rotation steps, each row followed by its count of steps:
The counts run from 0 to 733.
[ 0.33 -2.55 -0.97 -2.89 -0.33  1.37 -0.81  1.99 -3.23 -2.77  1.59 -2.49
 -1.38 -2.64 -1.56  1.16 -1.48  1.73 -1.24  0.30  0.55 -2.36  0.28 -1.92
  3.58  3.00 -0.96  1.25 -1.08 -0.36 -1.37 -0.39  0.82  1.19] -> 538
[ 1.97 -0.51  0.06 -1.18  0.36  1.64  1.89 -1.55  0.75  0.02  2.72 -2.42
 -0.41  0.15 -1.74 -1.92 -2.78 -0.87  3.40  0.87  0.58 -0.36 -1.12 -0.40
  2.29 -2.63 -1.56  0.44  3.51  0.90  1.51  0.53 -4.49  1.15] -> 574
[-2.79 -1.70 -0.84 -2.11  0.02 -1.94  0.87 -0.22  2.24 -1.39  1.56 -1.41
  0.27 -1.61  1.76  1.62  0.83 -4.08  0.79  1.72 -0.68 -3.05 -4.67 -1.36
 -2.89 -1.41 -0.77 -0.98  0.81  2.63 -1.29 -0.79 -2.30 -1.10] -> 548
[-2.32 -0.18 -1.33 -2.63  2.16  2.58  0.20 -0.21  0.59 -2.88  0.36 -5.54
 -0.31 -1.72  1.57  1.53 -1.60 -0.98  1.42  0.43 -0.68 -0.40 -1.78  0.15
  2.43 -0.58  0.63 -2.18 -1.15  0.51 -3.38 -1.44  0.42  1.97] -> 630
[ 0.20  1.29  1.32 -2.04 -0.96  2.02 -1.38  1.14  0.93 -1.27  2.05  0.99
  1.46 -4.37  2.38  1.48  0.83  1.83 -2.21 -0.57 -0.15  0.18 -3.57  1.03
  2.86  3.00 -2.03 -0.65  0.72 -0.64 -0.51 -1.13  0.96 -1.14] -> 309
[ 0.24 -1.75  0.21 -3.35 -1.17 -0.34  1.89 -0.13  0.69 -5.09  1.70 -2.77
  1.49 -1.01 -3.18  1.81  0.63  1.90 -0.36 -0.99  0.92 -3.57  0.06 -2.15
  2.49  1.17  0.14 -0.33  0.87 -1.93  0.22 -1.47  1.52 -1.18] -> 265
[ 2.42  0.70 -1.08 -2.89  1.52  1.53 -0.15  2.41 -1.78 -2.02  0.71 -0.96
 -2.03 -2.41 -0.68 -1.04 -2.66  1.04  1.27 -1.02  1.23 -2.62 -1.06  1.43
  4.25  2.13 -2.94 -2.82 -0.56  0.82  1.89  1.17 -0.35 -1.16] -> 702
[ 0.53 -0.28  0.11 -4.21  1.43  3.40 -0.51  0.56  0.19 -3.10  1.39 -0.49
  0.14 -3.17 -0.58  0.51  2.24  0.23 -2.08 -0.69  1.13 -1.17 -2.26 -0.34
  4.06  2.93  1.03 -2.31 -0.95 -1.40  1.53 -0.83  1.87 -0.64] -> 424
[ 1.09  0.07 -0.06 -1.81  1.88  2.70 -2.32 -0.53 -0.46  0.27  3.79 -0.65
 -1.25 -3.27  2.46  0.55 -0.27 -1.76  1.22  2.41 -0.13 -0.55 -2.51 -0.14
  1.79 -0.80 -1.61  1.59  2.78  1.21  0.24  0.32 -3.48  3.97] -> 714
[ 0.53  1.31 -0.69 -3.24 -0.99  0.50  0.65  1.12  0.58 -1.17  0.86 -2.64
 -0.94  0.34 -1.03 -1.31 -2.12 -0.42  0.86  1.79  1.39 -4.77 -1.16 -0.91
  0.29 -0.94  2.31 -0.71  5.63  0.55  1.18  1.56 -3.47  0.53] -> 72
[ 2.07  0.56 -0.49 -2.03 -3.07  1.30 -0.60  1.62 -1.50 -0.33  0.96 -0.62
 -1.99  0.02 -0.13 -1.00 -3.84  2.00 -1.49  0.15  0.55 -1.76 -0.51 -1.95
  0.68  2.49 -0.39  0.51  4.01  1.26  1.33  2.75 -4.43 -1.29] -> 671
[ 0.30 -1.37 -0.40 -2.33 -1.81  1.33 -0.90  1.12 -0.56 -0.37  3.86  1.33
 -1.41 -3.63  1.61  0.67 -3.14 -1.08 -0.99  1.80  0.21  0.97 -3.61 -1.69
 -0.67  0.81 -3.72  2.77  1.91  2.96 -0.11 -0.65 -2.48  0.30] -> 390
[-1.31  0.57 -1.50 -1.63  0.73  1.41 -0.59  1.34 -1.54 -0.21 -1.85 -4.10
 -0.85  0.17  0.87 -1.06 -3.02 -0.71  0.84 -1.18 -1.00 -0.34 -0.41  0.86
  3.74  1.79 -0.81 -5.15 -0.79  1.41 -1.74  1.60 -2.32 -1.69] -> 562
[-2.74  1.18 -0.29 -2.50  0.95  0.40 -1.08  0.25 -0.43  0.12 -1.21 -4.58
 -0.58 -0.80  2.17 -0.49 -0.73 -1.86  0.82  1.09 -1.15 -3.42 -2.37  0.48
  2.07 -1.02  2.29 -2.53  3.72  0.63 -2.81  1.50 -2.86  0.93] -> 628
[-1.20  0.63  0.46 -1.58 -1.23  2.84 -1.16  0.39  0.67  2.37 -0.13  1.06
  0.13 -2.90  3.50 -0.23 -2.05 -1.28 -0.41  0.13 -0.77  0.93 -6.06 -0.40
  1.21  0.14 -0.90 -0.06  1.69  0.76 -1.31  0.77 -3.97 -0.01] -> 646
[ 1.76  2.04 -0.71 -1.56  1.24  0.60 -1.14  1.44 -0.18 -2.99  2.47 -0.21
 -1.39 -2.79  1.53  1.09  0.67 -1.41 -0.02  0.91  1.54 -2.14 -2.00  2.53
  1.08  1.41 -3.84 -1.81  1.29  2.30  2.34 -0.34 -0.15 -1.29] -> 359
[-0.27 -4.53 -2.07 -3.29  0.76  0.93 -0.43  1.78 -2.36 -0.95  3.52  0.03
 -2.07 -2.97 -0.31 -0.56 -1.33 -2.72 -0.37  2.11  0.29 -1.43 -2.55 -1.83
  1.35 -0.02 -2.58  1.05 -2.11  1.96  0.83  0.88 -2.43  0.80] -> 342
[ 0.91  1.42 -0.04 -0.49 -2.99 -0.88  1.41  0.19  3.66 -1.33  1.03 -1.81
  3.21 -0.64 -0.42  2.51  0.25  1.15  0.86 -2.36 -0.56  0.53 -2.23 -0.71
  0.12  0.91 -3.41 -2.72  1.10  0.57  0.81 -0.87 -1.74 -3.83] -> 107
[-1.31 -1.83 -0.74 -2.22 -1.58  2.95 -1.63  0.59 -0.47 -0.58  0.96 -2.22
  0.63 -1.49  0.72  1.90 -0.41  2.03 -2.78 -0.48 -2.18  3.21 -2.54 -4.48
  0.20  3.22  0.08 -0.72 -1.48  0.09 -2.50 -0.60 -1.87  0.65] -> 533
[ 0.51 -2.09 -1.33 -1.49  3.15  0.83 -1.03  0.18 -0.33 -2.38  3.83 -1.91
 -1.00 -3.37  0.39  0.71 -0.40 -2.77  2.26  1.47  0.77 -1.66 -2.93  0.71
  2.56 -1.40 -4.39 -0.11 -1.00  2.10  0.50 -1.39 -1.00  2.24] -> 293
[-0.55  0.36  0.93 -1.41 -2.28 -1.71  1.45 -0.90  2.85 -2.12  0.63 -3.00
  3.61 -0.91 -0.79  1.71  0.47  1.47  2.04 -1.60 -0.63 -3.24 -2.27 -0.43
  2.67 -0.42 -1.72 -0.91  2.84 -0.61 -0.39  0.20 -1.17 -2.69] -> 657
[-0.37  1.88  0.24 -2.43 -3.21 -0.69  1.32  1.04  2.25 -3.38 -0.36 -3.35
  2.02 -0.07 -0.60  2.89 -1.14  1.89 -0.68 -1.14  0.54 -3.32 -0.99 -1.57
 -0.98  1.37  0.52 -2.22  2.79  0.25 -0.02 -0.66 -0.12 -2.60] -> 608
[-2.19 -1.26 -1.00 -1.11 -1.24  0.95 -2.09  1.79 -1.35  2.04  0.20 -1.61
 -0.94 -2.55  2.70  0.49 -1.74  0.35 -1.05  0.65 -2.34  0.09 -2.05 -2.35
  0.52  1.85 -0.45  0.39  1.69  1.13 -2.52  2.50 -5.48  1.01] -> 256
[ 0.99  1.50 -0.93 -3.41  1.65  1.23 -1.64  0.86 -1.28 -2.32  2.04 -2.15
 -2.56 -2.33  1.30  0.30 -0.75 -0.77 -0.91  2.65  1.33 -3.19 -0.78  0.49
  2.22  0.44  0.70 -0.13  3.93  1.40 -0.19 -0.22 -1.71  3.11] -> 213
[ 4.00  0.20 -0.61 -1.88  1.09  1.55  1.50  0.23  2.38 -4.02  3.31 -1.96
  0.79 -1.16 -2.43  1.56  0.75 -0.32  0.59 -0.49  1.71  0.88 -0.18  0.34
  1.59  0.52 -2.92 -2.40 -0.16  0.06  4.26 -1.73 -0.24 -1.01] -> 637
[ 0.28 -1.47  0.74 -3.60 -1.35 -1.81  1.02  0.35  0.23 -2.89  0.39 -1.59
  1.36 -0.87 -2.20  0.20  0.95  0.85 -1.39 -0.55  0.50 -5.05 -0.95 -1.20
  3.14  1.14  0.32 -0.80  3.53 -0.61  0.51  1.32  0.59 -3.63] -> 541
[-0.39  0.29 -2.14 -2.76  1.96  2.43 -0.31  1.10  0.56 -3.56  1.78 -2.90
 -0.16 -2.39  0.60  2.06  0.97 -0.70 -1.23 -0.15 -0.43  2.06 -1.47  0.86
  0.71  3.18 -2.16 -3.91 -2.08  0.87 -0.54 -1.52  1.11 -0.51] -> 81
[ 2.44 -0.81  2.05 -3.20 -0.92  3.74  1.72 -1.10  1.05 -0.36  0.99 -0.72
  1.69 -1.08 -2.41 -1.51 -1.86  1.04 -0.21 -0.60  0.19  1.85 -2.22 -2.51
  4.55  0.31  2.06 -0.78  1.95 -2.06  1.25  0.00 -2.88 -0.63] -> 509
[-0.46  0.14 -0.48 -1.32 -1.29  1.46 -2.23  0.73  0.03 -0.12  2.46 -1.40
 -1.28 -2.93  3.06  2.07 -1.00 -0.06 -0.70  2.19 -0.37 -0.40 -2.38 -1.84
 -1.66  0.14 -1.91  1.40  2.58  2.29 -1.57 -0.30 -4.00  2.66] -> 48
[-0.16  3.70  0.66 -0.88 -2.69  1.95  0.40 -0.24  3.99  0.39 -1.02 -1.74
  2.02 -1.37  2.14  0.80 -1.20  0.62  0.49 -0.35 -0.72  0.31 -4.67 -0.70
 -0.76  0.19  1.26 -1.95  2.31 -0.37 -0.46 -0.98 -3.77 -1.05] -> 303
[ 1.87  0.14  0.87 -1.88  0.69  4.32 -0.06 -2.05  0.92 -2.59  3.93 -1.72
  0.74 -1.45 -1.00 -0.24 -1.34  0.95 -0.01  1.05  0.85  2.44 -0.23 -1.55
  2.12 -1.21  0.77  1.82  2.97 -0.47 -0.26 -2.14 -0.76  3.53] -> 716
[ 0.28 -0.68 -0.90 -3.25  2.46  3.71 -0.75  0.59 -1.41 -2.76  1.56 -2.90
 -1.97 -2.32 -0.73  0.37 -1.45  0.08  0.76  1.46  1.42 -2.81 -1.27 -0.73
  2.58  0.07  0.99  0.47 -0.20 -0.55 -0.69 -0.76  0.06  3.58] -> 489
[ 3.23 -0.98  0.30 -1.87 -1.08  2.03 -0.49  0.02 -0.32 -2.80  3.01 -1.01
  0.79 -2.39 -2.10  1.20  0.24  3.06 -1.29 -1.78 -0.08  1.66  0.47 -1.34
  4.19  3.19 -3.50 -1.05 -0.56 -0.23  2.09 -0.14  0.21 -1.73] -> 588
